Each path below is one point turned by a fixed rotation once a step. After each direction that follows a path, write how fast that rotation turns it, in deg/step (0 if it stays still).
Each turn is a multiple of 5 degrees from 10 to 175, or 0.
Each row of a path follows its step; steps can be skipped.
Rotation 1:
step 0: [  0   6  10  12   5  -2  16  20   6  10 -25   2 -18   4  16   6   4 -24
  -2  14  22  14 -18  -2  -1 -10   5  -9  18]
step 1: [-20   5   2  -3  -6 -23 -20 -19  -1   8   2  18   1  -9  -7  23  17 -19
   4   1  16   1  -9  -3  -2   6  18   7  23]
step 2: [-19   5   2  -2 -31   4   2  11  -1  26 -15  -5  23 -21  11 -13  -8  -1
  14   0  -1   1  -8   7  -9  11  -2   5  23]
step 3: [-11   9 -11 -12 -16 -24   4  18  18  -1   7  11  10  25   8  -1  -8  10
 -10 -17  14   7   5  18 -21  -7  12  -2   9]
step 4: [-10   6  -6  12  16   3  12   7  -6  24  14  18  16  -9   8 -14  19 -12
 -20   5  10 -11  21  22 -10  -5  -3   0   2]
step 5: [  4  -5  -9  -8  -7  -4  29  -9  11  -2   2  25  -4 -21  -2   7  -8  13
  -1  22  -4  10  28  -1 -16   8  15   4   9]
step 6: [ 23  -2   0 -21   5 -16  11  18  -6  13   5   1   4 -23  16   2  15  -1
  -4   0   4  26  -3 -11 -13  -6 -15 -23   3]
step 7: [-11 -17  -9  -3  14 -15  -3 -16 -15  -3   1  14 -24  -9  17  -1   3   5
   7 -30  14   3  15  -7  -8   1 -10   2  23]
step 8: [ -4  -4  10  -2  12   3  16 -15 -25   2  -2  -2  16 -10   0 -11  -3  -7
  11 -20 -26  21 -12  12 -25   3   9   7   9]
step 9: [  7 -20 -31   0  -4  -5   8  -5  20  -1  14 -10 -10   8  -2 -27 -13 -17
  -2  -8  -1  10 -12  -6 -23  -9   5   5   9]
step 10: [  7  10   0  23  -2 -18  14 -20   3  -4  21   6   8  -2  19 -13  10 -27
  14 -11  -5  -9   4   0   1  -7   4 -21 -14]
step 11: [-15 -14   9  20  -3  17   6  -8   7   6  28   1 -12  -9   0  -1  -7  15
  16  12 -10   6   5 -10  -3 -15  21 -23  16]
Directions:
[ -8   1   4  -6  -3  -4   1   7  -9   3   4  -2 -10  -8   3   7   0   3
   5  -1   2  -3  -7  -8  -2  -1   2   6  -5]	65
[  5  -4 -11  -7  -8  -2  -1  -6   2   4  -2  -3   5 -10  -6   1  -3  -5
  -4   7  -5  -2  -4  -4  -1   7   1   3  -3]	100
[ 0  6 -5 -4  6 -4 -3 -5  2  8 -2 13 -5  1  1 -6  5  1 -2 -4 -6 -9 -5 -2
  8 -4 -1 -1  1]	120
[ 2  8 -8  5  6  1 13  2  0 -1  3 -1  1  4 -4 -5 -2 -1 -2  1  4 -3 -2  0
 -4 -3  5 13 -8]	70
Rotation 2:
step 0: [-19  17 -36  11  24  -2  14   0  -5  12 -14   7 -11  17   5   4 -15  -3
  -7   1   9  -3   2 -18  -5  -3   2  30   3]
step 1: [ -8  15  -7   8  27   9   5  -3   0 -15   0  -8 -17   4  -9  18  19 -31
  -1   5   6  -8   5  15  -9   9  13  18 -29]
step 2: [-10   8 -16  -1  -1 -14  -3 -29   9 -11  -5 -10   9  -7  18  20  16  -2
 -12  19   5  26  -3   0  13 -11   2  28 -18]
step 3: [  6  14 -14  22 -13 -17  -7 -13 -10   3 -17   6 -15  -5   9   0 -12 -10
  -5  34  10 -15  -9  22 -11 -10   6  23   2]
step 4: [-35  20 -19  16   6 -10  12  -6  12  -4 -19  17 -12   9  15 -17  17   0
 -20   0 -10 -15   2   2  -7  11   6  11  -6]
step 5: [-11  40   4   1  11  -2  10  -8   0 -14  -9  -2  18 -10   1  22  20 -10
  -5   5   8  -2  -4  11 -21  -1  32   0  -4]
step 6: [  2  11  -9   7  -2 -15  -2  -8  14   2 -13  -1   6 -25  10   2  15 -14
 -22 -17  10  15 -17   7 -12 -28  -7  30   5]
step 7: [ -8  14  -8  18  13   6 -10   0  -5 -23 -18  13   5  -7  18 -19  -4 -21
   6  10  15 -14 -13  21  11  -7   0  18  23]
step 8: [-32  14  -3   4  18   8   4   3   7   1 -15  28   9  19  -1 -18  16 -13
 -10  14   3  17   6   4 -12 -26   7   2  -7]
step 9: [-22  15 -10  12  22   1   3  10 -18  -7 -24  -5   4  -6  -6  29   2   2
  13  -3  15  19 -10  -3 -25 -11   8  18   4]
step 10: [ -7   1 -24   8  19   8   7  -9  11  -2   0   3 -21 -19 -20   7   4 -28
  -9  -3  -5  16 -15  15  10 -12  -2  30   6]
step 11: [-15   3 -24   7  10  22  -9 -18   2 -11  -8  21   6   0  17   8  -5 -11
   0  19  34   3   6  11  16   6   3  18 -12]
Directions:
[ 11  -3   0  -4   1   4  -5  -5   5  -3   6  -3   6  -4   3   2   3 -10
  -2  -7   9  -2  -5   0   7   1   0   7  -5]	80
[-6  7 11 -4  5  6 -7 12 -4  3  0  2 -4 -1 -2  0 -5 -4 -1 -2  3  6  1 -5
  8 -5 -3  4  3]	35
[  9   0 -10   0   0  -2  -5   9  -2  -1  -6   1  -8  -3   1   1  -3   3
   0  -3  -3  -6 -11  -7  -3  -8  -1  -1  -4]	115
[ -1  13   7   3 -12  -4  -5   1  -1   1   2   4   3  -6   4   1   3   5
 -10  -4  -5  -8  -1   2   2   3   2   0  -1]	35
[ -1   1   5   0   3  -8  -2   1   3  -8   1 -11   3 -11  -9   8   5   5
   3   0  -5   7   0   1  -3  -4  -4   1  -4]	95
[ 5  3 -1  1 -6 -4  1  8  9  9  2  6 -6  1 -5 -1  7 -6  8 -1  1  3  4  9
  0 -4  0 -1 -6]	160
Rotation 3:
step 0: [-21 -26 -14  10   5  -7  10  17 -12  -3  -9 -27   0  -8   1  12   1  20
 -12   1  -8 -29  -4 -19   9  -1  13   3  16]
step 1: [ -8 -13  -8  10   5 -10  -4  -5   3 -13 -24 -10   6   1  19 -19  29   7
 -12   3   9 -12  -5 -21  17  18  28   2  -2]
step 2: [-13  12   6   1 -22 -20   4  19 -10  -2 -12   4  15 -10 -10 -25  12  -8
   3   8  27  -4  -6  -5   2  22  29  -2   8]
step 3: [ -2   5   9  15 -33 -10   2  -1 -16 -29  21  16  -2  10  -8 -20  -6 -12
   7   3   6  -2 -24 -11  11  13   8 -15  -2]
step 4: [-11   0  19   8   4   1 -14  17   7  -8  12  37  -5  11  -5  -4 -18  -5
  26  16 -12  11  -7 -13  13  -2  17 -18  -5]
step 5: [ -7   0  12   4  30  -2  15   4 -12 -10  25  18  11 -10   6   1 -33  15
  11  21  -9   3 -12  -7   6 -11   5  12  11]
step 6: [ 12  13  16   2  39  -5   9  -6   8 -22 -12  -4  -4 -14  12   4  -7  14
  -8  12 -25  14 -25  -7  -6   7   2   1   0]
step 7: [  6  13   8  10  13 -17  10  25   1   7 -27 -13   7 -27 -12  15  -4  17
 -11   7 -15 -20 -22   7  -8   0  -2  -9  -4]
step 8: [ 15  -8  -7  25  -9 -13   8   8 -13   5 -13 -19  11   4  22  -8   7  13
  -9   3 -20 -30 -17   4  14   6  -8 -14 -14]
step 9: [ -3  -7   2   3  -5  -9  -3  29  -6  26 -19 -14   9  26  19 -25   7  -5
  -2  10 -12  -2   5  -7   6  17  16 -20   5]
step 10: [-17  -4   2  -4  -9  -1  13  20 -25   2  17 -11  12  27  -5 -20  -8  -2
 -29  -2  11  -2  -8 -18  10   7  16  -5  16]
step 11: [-10   5  12  -6   0  14  -7   9  -2 -23   4  16   5  14  -6  -9   5   4
 -23 -12   3  22  -9 -26  26  13  21  -7 -17]
Directions:
[ 3  9  2  2  1  1  7 -4  0 11 -2 -2  8 10 -2  5 -7  0 -8  0 -7  2  3 -2
  4  4 -2  0 -7]	25
[ 1  6  0 -1  1  4 -5 -8  4  8  4 -7 -8 -1 -3  1  3 -5  4 -7  5  1  4  8
  8 -4 -6  5  4]	0
[ -1   5 -10  -2  -5   2  -4  -1   3   1  -4  -3   0  -9  10   7  -4  -1
  -7   8  -8   0  -5   4   1  -7   3  -1   5]	45
[-7  4  0 -1 -6  0 -6 -2 -4 -2  1  0  4 -1 -3 -7 -1 -7 -2  9  8  9  2 -9
  7 -6 -5 -5 -4]	45
[  7  -2  -2   4   0   3  -1 -13   0 -12   2  -2  -4   6  10  -4   5   0
  -3  -3  -5   2  -5  -3   4   3  -4  -1  -5]	145
[  1   0   2   3 -15   1  -4   5  -3  -2  -1  -2  -2  -4  -1   4  -5   2
  11  -5  -9  -3   4   0   3   3  -7  -3  -8]	80
[ -2   4   5   3  10  -5  -8  -1  -7  -2   0   5   1   1  -1   4   0  -5
   4   7  -6   0  -5   6  -7  -3 -10   7  -4]	40
Rotation 4:
step 0: [ -1  24   7  10  -4   9   2  10   4   2  17 -20  29  14  12  -3  -4  16
  -2  17 -18  11  24 -17  21   4 -11 -18  -2]
step 1: [-17 -14  13 -12  14 -17  10  -6 -14  15  20  -7  24  15 -23 -26 -11   3
  16  19  -7  -3  13   9   4   9   2  -9 -11]
step 2: [  4  -9   3 -20  -9 -26 -24  -3  15   4  26  -6  11 -10   0 -16  -5  -6
 -19  22  27   3 -10  12  11  16   1  12   2]
step 3: [  9  -7  -2 -18  -9   4  -3   7  -2 -43  15   1   6  16  12 -12  -2  17
 -10 -10  13   7  -2   0  26  14  10 -16  22]
step 4: [-20 -20  -6 -20   8  -3  17 -10  -9 -18   9  18  -6  -9  -9  -6  24  15
  14   2   5 -12 -20 -23  15   5  -4 -22 -12]
step 5: [ -9  16   3 -22   8   0 -30  -7  13   1   0  -4   0 -13  12  13  40  -5
   2  11  15 -24  -5   7   5  -9  -4 -19  -7]
step 6: [ -1  12  -9  -1  -2   4 -20   9 -30  -8 -13 -13   8   0   2 -21  10 -11
  -3 -17   8  -2   5  11   8 -35  17 -29   8]
step 7: [-17  -6 -21   5  19 -21   0  -8 -12  16 -23  -1 -28 -14 -11  -7 -14  -2
  -8  -2  11  19  -9  -6   4  -2   9 -31  -1]
step 8: [ -3  23  -1 -16   9  17 -14  -9   8  24  -8 -30 -23 -10  18   7 -12   2
   1  -9   1  13 -17  -7  15  14 -18  -3   9]
step 9: [  6  29  -1  -4  -2  16  27  -2 -28  -2  17 -34   9   6   4   5 -16   0
  -2   4 -20   1 -15  -1  -3  -8  -5 -20  -5]
step 10: [ -2  13  -6 -12  16 -25  26 -15  -5   7  10 -17 -12   3 -12 -10   6 -16
   7  12 -11   6   0  23 -16  19  17   2 -25]
step 11: [  1  13   2  -6 -14   4 -15   2  10 -17  19 -25 -16 -18  13 -17  -1  -7
   1   3  20  24   7  11  -9  12   9  28 -15]
Directions:
[ -3   3 -17   2   3   1  -3   1  -9   1   0  -5  -7   0   4   5   2   0
   4  -5  -1   0  -8   7  -8   0  -4   0   1]	25
[  0   4   0  -8  -5 -10  -1  -5   3  11  -2   8  -4   5   1   5   4  -1
   2   0   8   7  -3  -2  -2   1  -5   4  -8]	125
[  8  -4  -6   7   3   0  -1   0   3  -2   0   2 -10   2   6  -8  -4   3
   0  -4  10   6   1 -11   1   5   6   0   2]	85
[  5   7   6  -4  -1   9   7  -2   0   4  -7  -5  -6  -8  -6   1   1   1
  -6  -5   0   6  -2   1 -10   0   7  -3  -4]	25
[  8  -3  -5   0   3   1   3  -4 -12  -2   1   4   6   5   0   5   3   2
  -8  -5  -5   9   7   1   7  -3   2  -2  -5]	120
[-1  4 -2  5  4 -4  0  2  5 -6  5  2 -2 -2 -1 12 -5  6 -9 12  4  2  1  0
 -6 -5 -1 -8 -1]	155
[  2   0   2  -3   1  -3  10   1   2 -16  -2   0  -7   0   9  -2   9  -5
   0   2  -1  -4  -2   1  -1  -3  -3   5  -8]	55
